0: [402 538 413 602 476 602 568 407 421 351 633 425 464 529 528 335]
1: [569 526 409 377 563 511 367 632 674 473 389 770 624 499 633 539]
2: [583 697 573 499 326 454 545 481 339 352 655 591 184 371 625 446]
3: [389 358 529 477 474 571 574 457 571 551 522 415 586 624 508 394]
4: [452 264 438 442 339 456 476 443 465 569 530 457 482 560 477 191]
5: [530 629 578 513 477 532 526 480 440 430 554 464 399 515 464 564]
6: [628 427 433 424 313 308 311 514 391 674 598 517 539 380 471 405]
7: [549 473 593 403 573 385 398 543 484 693 550 432 609 412 350 624]
8: [564 384 414 426 583 326 523 535 546 523 349 616 338 348 520 393]
9: [504 720 676 643 503 664 631 571 623 339 451 585 410 551 606 683]
10: [436 456 410 333 757 508 434 525 492 486 642 581 562 503 644 431]
11: [278 459 603 644 375 745 715 445 750 277 310 591 362 685 647 394]
12: [414 287 481 521 466 631 545 511 649 580 342 471 627 676 515 524]
13: [517 311 383 389 689 549 429 578 547 667 407 434 755 586 421 556]
14: [543 685 698 698 215 493 566 525 548 595 394 431 445 460 323 686]
15: [480 652 506 508 377 647 444 520 538 370 623 574 603 620 648 565]
16: [333 337 435 455 490 495 548 431 465 351 611 485 353 548 638 137]
17: [443 488 560 551 572 680 552 510 542 520 497 421 706 693 512 667]
18: [561 567 584 419 563 584 564 535 556 355 353 685 305 464 687 537]
19: [429 486 582 552 389 577 504 496 582 551 478 428 642 632 419 523]
20: [591 442 614 517 317 340 455 568 542 730 327 480 447 423 326 572]
21: [445 497 460 408 795 519 504 482 419 430 586 436 593 560 503 492]
22: [602 628 520 365 479 462 320 469 255 570 892 325 746 503 413 607]
23: [633 596 569 558 398 346 342 498 482 639 520 475 547 373 351 602]
24: [599 564 689 472 419 379 495 566 584 671 255 512 410 414 341 708]
25: [438 397 303 453 391 480 367 443 356 504 762 457 703 590 486 227]
26: [423 579 470 455 548 723 437 501 653 340 513 677 687 666 745 554]
27: [399 609 595 725 345 626 625 460 661 299 350 628 346 556 545 448]
28: [495 333 495 477 369 473 463 494 559 700 444 425 593 565 373 470]
29: [435 627 540 596 205 585 503 439 433 354 667 502 444 593 580 330]
30: [337 567 571 684 288 678 667 438 459 315 604 408 485 651 589 416]
31: [522 487 621 439 578 352 635 486 400 531 530 467 322 318 491 455]
32: [337 281 355 496 596 534 593 449 488 461 510 429 493 556 555 284]
33: [494 457 426 463 166 500 374 554 642 359 448 744 586 596 692 318]
34: [483 260 406 518 228 444 552 457 562 553 287 584 301 442 528 233]
35: [500 580 751 724 185 482 555 461 554 569 462 493 458 503 330 629]
36: [507 694 375 628 386 586 485 524 502 315 546 589 610 552 627 503]
37: [531 688 638 547 540 545 557 537 590 398 386 626 377 453 566 633]
38: [471 478 552 593 566 547 608 462 646 497 325 478 408 473 472 528]
39: [470 572 632 535 839 635 630 518 632 483 330 450 483 525 421 771]
40: [492 331 394 288 699 355 390 523 510 507 536 618 543 438 589 357]
41: [558 700 632 554 492 528 551 493 606 422 408 614 384 463 525 673]
42: [503 455 650 469 558 503 695 472 566 541 351 466 303 494 522 542]
43: [439 287 359 397 666 500 533 462 507 615 461 450 533 548 490 393]
44: [524 540 547 446 799 583 564 545 522 522 475 467 555 494 515 738]
45: [494 450 399 358 589 491 448 495 486 457 463 549 547 521 617 418]
46: [649 648 580 484 512 366 394 485 309 642 662 321 542 352 358 663]
47: [473 493 542 591 291 602 374 483 668 648 397 444 836 731 351 634]
48: [610 555 576 551 439 405 458 597 662 545 356 669 419 384 484 616]
49: [385 387 377 458 768 515 586 491 432 352 514 515 422 427 636 413]
50: [566 629 444 479 603 549 469 544 525 411 472 604 499 477 610 618]
51: [366 516 552 752 227 657 496 549 769 496 258 538 708 702 456 531]
52: [554 333 421 299 675 470 431 549 570 739 385 444 711 601 417 618]
53: [504 399 406 508 564 463 425 456 471 715 467 323 690 535 337 518]
54: [496 610 586 500 480 584 544 449 323 434 735 370 497 547 517 506]
55: [470 567 350 600 544 706 321 614 785 514 406 489 999 745 427 744]
56: [561 530 500 507 515 492 589 478 375 550 607 348 396 454 366 541]
57: [469 481 500 567 253 444 443 401 424 496 554 393 443 510 434 283]
58: [445 614 486 658 486 647 622 489 506 373 536 487 547 561 475 507]
59: [523 587 350 517 502 492 283 534 549 506 589 543 730 495 500 554]
60: [455 472 726 523 449 551 547 465 538 690 449 306 557 581 325 665]
61: [454 552 671 591 422 517 677 386 344 420 566 385 297 474 494 444]
62: [581 693 698 522 626 451 611 549 425 478 481 532  54 334 495 688]
63: [469 299 217 403 574 394 368 457 366 555 680 418 667 443 483 237]
64: [521 640 528 398 497 484 350 495 249 517 927 368 695 545 424 552]
65: [487 331 419 448 280 376 539 450 550 500 351 641 277 467 605 255]
66: [599 609 530 483 390 322 372 492 461 444 454 602 275 287 463 437]
67: [534 647 439 469 565 538 345 538 415 440 735 536 704 520 519 560]
68: [494 283 471 502 270 376 529 459 555 531 320 607 250 448 578 240]
69: [422 438 439 489 579 591 560 468 507 555 522 388 641 583 490 589]
70: [564 216 443 459 404 230 364 466 358 830 478 348 504 401 280 356]
71: [472 535 338 504 554 596 424 517 465 392 674 522 706 572 594 471]
72: [380 235 390 464 607 507 541 477 549 637 413 371 602 588 445 383]
73: [521 546 785 507 429 506 676 594 729 428 244 718 205 420 623 543]
74: [464 568 617 697 326 672 624 512 614 422 317 557 495 620 521 609]
75: [567 244 408 403 591 345 514 569 573 687 255 590 375 383 463 489]
76: [373 407 544 473 522 637 566 438 552 518 521 364 650 653 509 437]
77: [585 505 598 530 577 467 618 518 481 466 444 576 252 377 586 576]
78: [346 229 358 530 614 545 655 358 470 459 469 448 436 552 563 218]
79: [347 368 523 478 495 608 532 451 594 517 523 408 648 672 510 427]
80: [363 574 364 529 402 687 306 540 615 435 598 557 925 766 562 461]
81: [460 260 151 410 171 404 288 483 399 565 693 509 735 588 605  58]
82: [517 471 689 680 340 473 711 386 524 645 259 335 263 487 297 586]
83: [641 396 337 370 766 332 334 547 406 709 535 403 656 382 388 621]
84: [625 588 315 422 462 422 305 575 448 466 643 631 568 370 581 453]
85: [362 590 416 720 229 675 460 451 631 290 559 541 723 678 598 380]
86: [663 554 524 451 367 400 388 477 388 682 645 386 653 463 362 587]
87: [540 665 500 628 309 546 461 456 328 570 726 323 636 575 409 605]
88: [281 294 564 499 542 644 659 426 631 449 355 460 475 695 529 342]
89: [601 612 541 480 442 376 367 520 463 596 524 504 491 384 378 594]
90: [539 640 501 618 544 576 554 521 538 447 466 505 512 490 516 682]
91: [451 524 485 541 556 533 470 559 640 458 389 652 572 516 570 537]
92: [416 306 287 411 632 509 369 447 623 467 441 559 722 578 534 328]
93: [571 555 534 574 264 495 500 540 572 469 459 650 425 454 566 469]
94: [618 538 546 432 751 424 538 524 437 452 495 584 295 339 541 512]
95: [533 560 567 514 596 526 621 600 630 371 300 738 303 408 645 638]
96: [581 538 516 321 807 499 546 518 367 507 607 459 480 358 526 553]
97: [636 667 649 430 597 385 456 614 676 544 276 724 380 338 488 745]
98: [607 360 612 416 437 285 655 507 497 711 281 519 192 352 452 489]
99: [520 502 565 576  99 445 449 439 357 663 689 320 545 534 325 462]
100: [547 487 427 513 466 481 398 501 629 421 436 591 511 511 547 433]
101: [622 654 560 472 551 387 508 442 261 572 673 317 385 359 384 614]
102: [421 539 378 570 531 603 412 450 453 408 691 413 720 555 504 386]
103: [405 412 477 624 404 557 561 434 507 510 521 373 583 580 415 471]
104: [490 443 646 449 530 487 602 487 564 479 325 540 251 494 519 480]
105: [639 407 509 462 359 432 378 584 559 690 388 546 662 511 430 607]
106: [556 492 307 494  48 459 316 522 450 419 657 640 569 534 662 215]
107: [462 358 522 440 701 401 545 517 551 568 408 480 475 404 466 486]
108: [516 514 523 604 405 493 453 536 514 618 549 402 607 506 370 607]
109: [379 349 568 484 491 579 623 457 649 529 275 459 518 606 500 449]
110: [530 381 357 330 637 517 429 581 684 537 359 679 682 566 622 565]
111: [537 437 297 597 132 471 291 552 773 494 340 699 703 616 554 410]
112: [564 628 632 531 554 550 543 536 537 434 383 650 375 460 541 642]
113: [428 532 525 563 581 604 602 517 555 393 469 533 428 540 561 545]
114: [406 502 556 678 277 547 704 403 533 359 438 513 272 550 554 389]
115: [353 293 359 448 664 695 555 512 613 459 375 467 662 749 617 356]
116: [527 489 603 668 108 400 433 444 515 668 403 394 433 476 292 464]
117: [523 435 527 353 628 393 495 485 316 638 612 350 480 509 429 504]
118: [668 542 471 335 444 383 363 595 484 519 525 735 464 398 619 548]
119: [517 452 503 575 227 368 394 483 638 475 361 607 446 466 449 431]
120: [537 632 532 482 799 513 617 567 575 481 323 508 380 392 466 744]
121: [524 511 537 492 561 515 602 604 655 304 308 828 234 375 661 606]
122: [388 326 593 471 712 510 614 450 497 578 424 373 479 497 403 462]
123: [478 748 645 557 531 627 624 532 562 287 458 603 379 515 601 651]
124: [644 573 424 444 687 287 360 431 263 624 651 349 418 280 362 546]
125: [612 339 488 550  97 313 278 557 570 823 398 473 640 524 284 501]
126: [409 685 633 527 574 604 523 512 558 305 542 609 510 562 590 602]
127: [490 605 466 507 384 610 457 529 553 376 638 572 552 585 669 526]
128: [664 581 371 415 368 369 155 603 460 627 657 607 791 434 454 610]
129: [565 621 685 543 356 410 481 463 475 561 480 485 392 405 340 581]
130: [611 279 425 399 359 219 341 482 358 868 451 371 492 365 278 384]
131: [535 386 418 420 621 359 521 568 574 522 328 602 340 379 512 431]
132: [452 768 484 630 660 705 548 441 497 303 634 460 621 566 561 674]
133: [475 511 327 485 538 587 428 520 420 404 678 483 662 531 561 447]
134: [572 654 390 509 621 584 533 540 474 331 545 589 441 442 628 638]
135: [458 378 570 603 410 498 565 469 602 528 428 444 447 497 424 436]
136: [524 504 425 405 853 505 512 518 475 514 472 494 469 427 522 569]
137: [459 385 562 601 368 473 540 490 626 597 319 493 449 521 383 466]
138: [588 546 596 441 736 487 575 380 304 552 580 319 353 417 415 578]
139: [512 281 559 437 408 392 569 502 557 667 303 495 328 486 453 428]
140: [428 511 690 625 476 648 645 407 672 566 308 366 491 634 347 690]
141: [562 593 590 492 469 542 501 529 491 446 487 602 438 556 581 583]
142: [421 442 623 452 577 549 790 521 524 318 395 638  87 489 707 293]
143: [412 493 562 592 415 604 514 470 552 563 456 376 679 680 406 549]
144: [478 577 560 456 717 643 593 521 422 513 615 273 544 560 411 692]
145: [487 434 519 578 567 456 666 421 472 444 427 438 230 382 497 399]
146: [508 268 439 515 389 369 502 394 398 690 498 286 483 492 345 325]
147: [524 460 454 564 355 564 390 549 646 684 448 460 833 618 388 701]
148: [598 398 732 457 488 267 523 573 628 686 196 576 272 276 347 613]
149: [406 231 387 438 391 403 448 429 409 527 540 438 416 558 538 107]
150: [459 452 403 342 699 446 402 509 463 470 625 560 526 452 582 377]
151: [409 459 340 550 233 532 416 442 492 327 585 584 557 570 626 182]
152: [689 698 623 505 759 493 524 612 560 470 397 588 375 351 494 813]
153: [334 486 851 663 519 642 812 442 445 500 439 223 288 599 365 497]
154: [331 317 425 579 434 680 551 474 654 551 396 394 799 813 533 485]
155: [586 486 478 401 336 306 292 484 398 612 611 558 530 416 462 445]
156: [431 251 451 390 398 445 439 488 561 644 420 453 668 686 441 357]
157: [489 470 591 633 119 477 618 356 256 543 711 269 309 474 420 310]
158: [464 508 509 424 351 536 454 503 588 262 536 689 491 555 685 284]
159: [589 470 453 441 594 319 432 400 277 601 649 347 392 290 386 504]
160: [414 665 600 612 435 624 508 493 490 431 667 445 656 587 449 581]
161: [498 626 377 485 735 573 549 485 527 292 522 603 463 475 666 557]
162: [639 507 438 343 689 376 470 531 313 544 595 528 317 343 564 515]
163: [559 472 600 523 168 438 475 579 573 486 372 654 413 508 556 413]
164: [394 283 438 522 425 612 560 529 671 553 398 465 645 724 530 461]
165: [449 455 287 364 645 529 486 414 443 248 581 665 481 533 780 243]
166: [588 826 589 484 682 552 429 447 228 391 857 371 634 442 450 708]
167: [582 694 399 387 547 448 314 561 442 377 695 673 555 386 639 473]
168: [593 633 339 384 489 386 383 593 282 370 819 652 478 303 668 362]
169: [470 205 251 301 659 500 410 491 469 623 513 461 761 602 539 354]
170: [436 411 506 563 489 586 627 510 464 540 442 407 477 579 479 472]
171: [464 309 581 539 202 469 581 466 558 553 320 541 342 557 521 299]
172: [416 202 376 367 695 478 600 394 330 499 504 329 369 528 498 205]
173: [587 398 392 409 614 326 456 538 556 499 366 628 350 344 541 414]
174: [668 532 298 491 217 371 231 566 578 617 445 669 608 379 471 519]
175: [436 536 574 738 205 614 476 496 758 532 309 536 707 659 426 565]
176: [534 482 416 488 555 492 408 526 498 679 495 370 746 528 313 650]
177: [464 442 445 338 804 517 554 451 393 452 615 417 528 538 513 448]
178: [423 448 356 438 807 537 626 474 448 362 528 575 409 474 571 400]
179: [409 552 663 690 302 570 583 445 654 426 371 492 402 552 420 473]
180: [603 284 392 467 311 356 397 569 750 637 153 732 440 462 506 410]
181: [575 725 730 628 244 527 454 567 650 476 397 663 452 473 531 714]
182: [629 429 576 530 365 305 479 574 518 753 340 490 423 363 363 582]
183: [515 639 712 508 488 532 492 521 598 571 471 512 548 465 396 724]
184: [435 410 446 479 642 551 554 487 461 578 552 326 642 590 443 595]
185: [423 628 541 615 610 667 645 474 427 460 560 334 578 600 404 650]
186: [461 194 465 394 480 364 602 425 426 538 366 471 204 429 500 207]
187: [581 666 571 551 751 517 635 512 576 480 352 532 356 406 468 832]
188: [346 275 455 566 462 730 564 455 623 534 355 353 782 755 494 516]
189: [618 640 525 459 645 432 464 524 428 548 566 474 499 441 348 704]
190: [524 595 550 542 552 588 542 607 710 489 271 612 484 510 561 724]
191: [333 343 555 505 521 592 654 391 588 471 393 442 476 658 541 400]
192: [582 582 408 329 806 475 415 601 542 376 526 761 441 369 709 531]
193: [570 606 519 487 800 504 598 519 606 495 344 551 365 420 486 781]
194: [443 375 560 458 399 346 552 366 317 624 586 323 371 476 347 252]
195: [456 561 307 490 644 620 459 561 602 273 536 672 628 547 698 438]
196: [408 542 274 500 649 636 431 566 644 233 515 679 638 556 686 434]
197: [656 698 515 455 676 472 452 592 488 316 503 709 408 364 665 601]
198: [584 531 562 363 633 362 443 552 445 582 540 475 513 382 427 606]
199: [536 285 465 355 699 342 506 437 479 689 366 436 455 403 400 483]
200: [520 510 534 390 480 463 415 600 542 437 582 629 510 446 589 477]
201: [429 393 710 522 484 532 633 523 779 621 144 566 461 559 437 669]
202: [487 315 376 509 508 468 391 530 559 633 426 429 718 621 403 490]
203: [414 678 510 476 833 647 671 486 452 188 537 619 284 472 668 567]
204: [317 472 679 514 561 671 691 424 637 298 366 529 394 664 642 409]
205: [541 509 175 464 438 470 239 599 604 454 564 728 777 447 608 464]
206: [415 625 641 703 195 587 617 449 667 352 362 588 319 561 528 391]
207: [416 652 613 617 721 682 610 473 625 529 424 388 698 648 386 809]
208: [484 329 456 351 689 600 607 499 573 633 392 379 646 657 440 570]
209: [441 509 222 520 610 623 270 472 489 508 772 367 997 645 409 534]
210: [326 578 590 652 456 665 559 465 527 389 588 394 662 654 430 500]
211: [568 397 268 358 765 483 333 507 465 535 574 447 782 546 490 472]
212: [488 424 503 572 271 511 484 472 649 541 309 559 531 612 488 496]
213: [447 554 578 684 550 600 644 469 529 469 463 393 474 544 442 609]
214: [538 393 452 480 523 380 502 559 531 649 390 527 452 426 447 570]
215: [507 540 592 424 548 436 481 436 368 505 614 438 407 404 439 428]
216: [433 538 622 561 359 509 490 453 518 488 504 491 502 569 491 438]
217: [634 782 459 467 273 492 268 611 421 396 732 652 655 558 613 656]

[407 346 278 468 417 532 385 474 461 500 681 430 760 640 499 311] 25 102 133
[546 839 606 581 481 465 519 473 412 294 617 608 241 330 619 507] 2 123 197
[425 415 535 649 416 507 525 406 473 599 466 264 582 590 285 499] 103 143 19
[431 473 490 447 322 548 479 473 580 328 521 653 501 571 688 388] 158 127 33
[549 550 564 539 464 373 449 575 646 514 384 680 475 404 519 559] 48 91 93
[615 747 614 513 705 500 517 674 534 469 406 581 415 437 500 866] 152 187 120
[576 904 578 489 764 599 436 497 199 405 940 316 587 439 478 757] 166 64 22
[640 417 394 302 708 426 470 537 306 530 564 569 276 354 581 538] 162 94 96
[576 563 411 405 573 506 399 615 680 395 412 757 608 504 643 593] 1 91 50
[579 599 584 549 480 410 482 620 662 495 334 745 424 412 493 693] 48 97 112
[492 434 624 489 520 500 594 494 601 465 368 556 329 512 540 504] 104 42 38
[512 440 441 458 267 494 340 542 615 352 477 791 529 582 709 254] 33 158 151
[561 715 749 554 534 496 499 580 647 538 379 588 537 480 429 772] 183 41 190
[495 397 514 504 438 449 442 511 543 653 416 471 629 578 366 545] 28 202 105
[530 668 688 558 479 498 457 565 615 547 463 551 553 475 415 748] 183 41 90
[620 693 593 465 309 333 355 550 389 464 628 679 345 283 569 522] 66 2 118
[550 499 490 500 695 468 490 508 537 650 424 396 657 500 338 702] 176 7 53
[507 571 776 545 372 546 647 573 762 378 230 753 210 476 628 597] 73 95 121
[380 601 554 662 677 670 630 453 447 444 582 289 579 591 420 620] 185 144 213
[434 505 511 602 490 541 637 463 663 476 285 446 403 498 436 535] 38 135 137
[557 877 590 486 780 578 467 499 238 421 877 291 660 435 457 773] 166 64 144
[468 553 569 592 390 501 495 498 574 475 479 590 520 512 495 501] 216 93 141
[510 527 661 499 693 606 735 533 562 478 296 555 271 531 558 668] 42 112 104
[513 568 527 528 531 533 498 465 434 509 533 420 482 547 477 542] 5 56 170
[614 662 494 395 532 457 274 639 660 562 421 717 683 461 512 702] 1 59 118
[495 556 768 536 390 562 658 539 753 402 193 720 208 493 646 584] 73 95 121
[457 381 409 618 365 546 488 459 461 606 486 342 678 629 347 435] 103 143 28
[569 606 363 504 636 456 361 493 394 477 668 453 617 400 451 535] 67 59 133
[536 702 663 558 563 523 466 530 645 519 473 585 621 540 432 787] 183 90 41
[556 373 263 341 621 452 421 489 256 571 784 389 575 469 547 321] 63 25 150
[562 367 575 355 552 393 480 550 578 666 332 556 494 459 442 539] 214 107 75
[644 685 583 520 533 367 523 474 283 553 651 374 331 328 393 720] 101 46 189
[394 275 355 530 692 610 603 415 543 576 402 334 666 662 432 421] 72 208 43
[644 489 402 314 729 393 502 519 297 540 550 495 333 338 554 486] 162 96 94
[648 612 635 399 431 306 438 538 390 531 563 588 272 299 523 455] 66 31 215
[379 306 402 510 619 593 619 471 485 444 468 432 463 581 579 329] 32 78 191
[365 470 519 471 365 592 487 500 628 321 511 594 517 620 662 285] 158 151 33
[565 807 596 487 819 604 465 477 245 408 866 326 618 460 450 708] 166 144 64
[502 322 479 500 435 520 448 502 569 680 335 388 609 601 388 501] 28 202 156
[507 464 676 438 492 495 629 511 573 487 343 525 281 500 547 463] 104 42 77
[378 484 530 486 318 574 475 513 655 291 491 695 517 677 702 322] 158 33 127
[622 529 437 338 709 432 447 533 299 522 580 494 362 380 531 525] 162 96 94
[523 370 533 393 554 397 424 533 584 710 352 502 499 495 421 514] 214 107 199
[415 367 475 533 758 592 593 466 604 713 286 314 656 618 292 705] 208 184 13
[614 698 626 442 278 454 354 566 458 481 522 708 353 285 539 495] 66 93 118
[564 612 543 517 516 524 458 474 461 479 502 454 480 551 450 599] 5 141 90
[491 408 368 367 668 525 462 489 511 434 506 581 521 537 638 455] 45 10 150
[386 506 496 468 310 549 461 485 606 296 528 700 478 658 705 310] 158 33 151
[552 544 494 541 290 500 487 570 566 462 405 647 393 498 582 487] 93 163 141
[666 733 593 515 715 493 547 605 548 530 396 602 372 364 468 851] 152 187 193
[432 419 272 343 802 523 357 538 549 467 549 554 814 558 566 460] 211 92 10
[551 612 442 521 629 592 465 545 525 380 527 600 536 495 559 638] 50 134 90
[462 471 691 485 500 561 544 487 630 671 359 398 650 626 390 709] 60 140 143
[527 510 398 465 253 458 343 558 565 394 465 786 514 548 704 252] 33 158 151
[670 445 483 442 289 346 349 534 411 798 552 395 659 472 343 588] 86 105 6
[433 453 303 363 724 516 425 451 487 236 600 665 483 518 755 260] 165 195 150
[561 486 438 391 617 522 437 635 643 470 398 717 590 488 603 581] 1 110 91
[612 677 491 516 311 440 519 471 260 352 727 518 225 341 609 384] 2 168 66
[496 308 389 458 356 328 509 405 371 639 520 317 459 469 351 292] 146 194 4
[542 709 483 524 613 574 573 484 399 343 592 556 416 415 623 640] 134 50 161
[459 725 503 568 287 554 642 433 366  96 596 653 138 447 781 281] 2 29 114
[506 473 529 590 161 462 414 475 411 648 568 353 575 543 336 447] 99 116 57
[571 557 543 491 596 490 592 528 459 507 421 564 237 369 589 607] 77 94 112
[493 360 522 486 429 470 474 501 513 652 397 393 592 587 391 472] 28 202 156
[492 253 336 425 612 362 474 521 500 582 401 489 481 436 506 315] 43 8 131
[442 422 715 471 427 504 522 483 521 690 435 345 618 592 380 605] 60 19 143
[664 777 458 564 274 501 312 609 439 399 758 641 667 441 606 680] 217 67 167
[504 641 386 437 612 538 326 549 466 433 717 528 782 547 536 552] 67 71 59
[547 617 607 519 256 520 433 596 602 439 488 635 525 547 600 520] 93 163 141
[351 279 349 443 639 635 562 477 600 465 392 443 648 729 599 340] 115 164 79
[459 459 694 711 362 598 615 493 677 668 261 387 590 620 282 688] 140 60 143
[417 505 490 561 363 528 542 502 527 342 525 607 413 530 631 297] 158 29 151
[614 624 594 467 455 468 442 560 474 462 442 630 458 466 528 582] 141 112 50
[382 468 467 462 349 580 451 501 628 326 543 674 539 634 684 358] 158 33 127
[463 670 528 535 405 666 485 530 515 361 616 561 601 590 591 598] 15 127 36
[407 365 457 585 377 503 478 436 478 619 575 300 694 593 370 411] 103 28 53
[510 466 672 461 536 452 629 476 541 499 320 547 264 469 575 488] 104 42 77
[607 599 530 556 324 420 438 559 554 480 408 614 379 431 507 514] 93 48 163
[501 571 748 539 454 553 652 507 734 393 256 751 205 531 653 553] 73 95 121
[655 701 556 459 778 492 475 614 545 260 367 635 441 379 482 858] 152 187 193
[550 696 718 570 545 511 472 568 644 556 404 614 572 443 419 787] 183 41 190
[452 453 483 511 627 466 691 414 468 451 427 455 222 369 456 362] 145 31 104
[404 533 417 374 807 582 498 478 437 430 620 435 604 564 543 499] 21 177 10
[524 345 495 448 439 453 465 494 523 702 384 431 596 561 350 484] 28 202 53
[642 677 398 547 456 458 326 553 519 517 597 593 631 417 477 637] 59 84 89
[529 462 405 437 257 466 367 567 621 357 464 809 507 561 726 274] 33 158 151
[620 652 574 515 540 368 506 478 252 566 690 338 307 316 391 631] 101 46 159
[554 695 386 453 455 588 246 542 395 428 872 509 872 615 544 528] 67 64 71
[527 288 419 309 685 314 423 505 483 687 418 468 456 391 363 524] 199 107 214
[468 418 260 351 675 515 434 489 428 274 592 664 421 511 757 225] 165 150 49
[450 285 420 360 683 379 556 407 357 544 531 395 361 447 476 305] 172 43 199
[553 491 469 363 622 532 564 547 487 375 397 701 343 497 676 488] 18 50 95
[421 637 663 609 459 605 522 469 474 433 650 367 669 633 426 632] 160 210 185
[457 623 705 696 403 597 635 420 526 485 483 379 447 520 421 653] 213 179 35
[523 499 719 523 711 404 632 400 357 685 550 198 306 351 317 628] 138 101 56
[379 577 578 492 414 515 500 544 519 486 436 611 422 481 530 562] 141 216 112
[635 679 545 533 575 418 499 513 282 552 663 367 403 315 377 634] 101 46 189
[438 503 409 392 810 578 495 458 435 474 598 418 620 558 496 521] 21 177 184
[348 303 406 483 565 683 568 488 630 415 341 515 678 655 603 379] 115 164 12
[589 543 429 414 633 517 386 655 675 488 397 726 675 504 559 623] 1 110 91
[312 184 298 527 645 605 622 501 720 527 217 448 593 638 586 374] 115 72 164
[529 406 642 431 680 403 504 467 438 775 502 262 602 416 271 665] 7 53 117
[594 549 628 630 153 391 426 504 567 656 378 482 462 472 297 542] 116 20 35
[334 287 486 459 392 441 491 480 598 509 433 531 490 555 518 215] 4 149 3
[577 696 497 505 608 580 538 566 442 358 566 589 412 421 626 635] 134 50 197
[513 554 317 528 145 406 266 530 361 346 717 600 581 471 623 237] 106 151 25
[559 405 649 589 445 416 678 526 560 696 254 417 275 420 346 646] 82 24 98
[472 457 271 334 663 519 437 489 467 259 588 712 448 504 779 239] 165 195 150
[531 451 393 388 609 493 447 522 448 462 545 539 558 506 591 427] 45 150 10
[473 565 768 508 436 556 693 565 787 380 176 707 206 484 654 558] 73 95 121
[355 298 355 468 607 717 565 477 634 448 425 462 665 716 623 379] 115 164 79
[599 624 553 534 546 424 520 502 309 583 638 436 389 366 445 606] 101 56 46
[497 383 585 513 546 382 653 463 376 662 461 404 260 368 395 452] 31 145 98
[538 477 589 413 643 492 548 467 324 763 614 209 548 483 316 661] 117 7 144
[578 590 578 421 759 470 587 464 338 570 577 413 361 375 436 575] 138 96 94
[421 532 533 550 562 588 622 516 537 387 530 595 437 522 549 520] 113 58 126
[566 541 592 656 163 414 467 464 554 604 409 459 438 460 318 463] 116 35 129
[578 615 573 496 458 506 474 523 518 430 444 568 427 509 527 577] 141 112 5
[461 511 520 496 538 524 462 563 640 410 389 678 499 532 608 501] 91 100 50
[393 482 619 591 661 538 732 349 452 444 416 316 286 496 388 417] 145 61 122
[530 211 513 529 392 464 563 474 532 782 316 297 548 626 301 499] 28 146 137
[442 507 542 632 560 540 647 484 625 492 306 454 414 470 438 546] 38 213 42
[538 422 461 494 430 451 515 508 525 595 410 513 446 473 527 486] 214 135 137
[334 527 485 652 435 698 644 410 375 441 715 206 646 670 423 433] 210 103 185
[578 550 518 403 585 546 522 568 481 366 406 719 305 446 663 541] 18 95 112
[440 542 547 562 624 578 589 522 551 345 544 599 391 494 611 553] 113 126 161
[466 410 543 585 417 491 582 509 568 560 393 439 459 501 434 430] 135 137 170
[609 344 565 487 468 316 604 501 469 568 266 552 123 331 462 427] 98 139 8
[589 309 406 405 619 359 499 593 608 681 252 625 467 376 496 508] 75 131 214
[508 500 280 489 426 476 281 570 529 414 565 642 707 489 615 443] 205 59 84
[553 518 398 366 653 501 368 686 636 461 413 706 575 516 659 581] 1 110 91
[652 547 714 467 418 386 461 555 607 674 310 561 391 433 379 721] 24 20 48
[511 643 707 560 490 521 516 532 593 553 484 540 622 498 400 712] 183 90 108
[442 724 666 520 805 741 717 430 412 197 571 464 313 514 637 607] 203 123 126
[370 417 514 612 483 584 592 410 540 494 527 387 616 603 453 468] 103 76 3
[758 654 546 551 523 365 506 453 293 541 651 372 308 325 397 655] 101 46 56
[386 284 363 537 670 602 570 423 491 570 458 335 629 610 406 419] 72 43 184
[478 516 465 517 565 494 486 564 627 424 408 642 533 497 558 513] 91 100 50
[466 473 567 607 573 536 638 484 703 481 245 472 388 469 430 523] 38 42 104
[697 675 466 431 620 437 413 615 475 466 507 721 454 351 637 702] 197 50 118
[507 576 552 528 593 515 573 627 657 377 315 755 334 425 666 632] 95 121 18
[451 614 656 559 900 680 630 582 702 539 285 436 540 559 482 835] 39 207 44
[468 439 550 535 567 430 676 395 462 443 404 445 212 380 482 375] 145 31 104
[417 565 531 630 619 710 651 433 480 454 591 319 585 615 440 597] 185 213 210
[531 336 188 535  46 434 161 574 774 617 374 664 991 756 496 386] 111 205 174
[378 537 612 675 286 606 679 429 566 353 457 539 327 545 575 409] 114 206 27
[493 629 636 635 313 676 533 539 628 473 416 546 599 654 405 624] 74 19 175
[633 709 612 535 402 450 559 465 342 411 537 538 148 290 509 579] 2 62 66
[555 563 631 673 122 399 484 497 527 639 405 447 456 469 302 508] 116 35 14
[449 333 463 503 587 505 510 432 510 692 408 290 609 605 333 536] 53 184 72
[515 344 552 461 382 448 466 503 432 677 419 393 585 569 261 465] 28 53 146
[374 417 556 589 355 492 549 344 465 529 568 382 427 508 412 290] 57 103 194
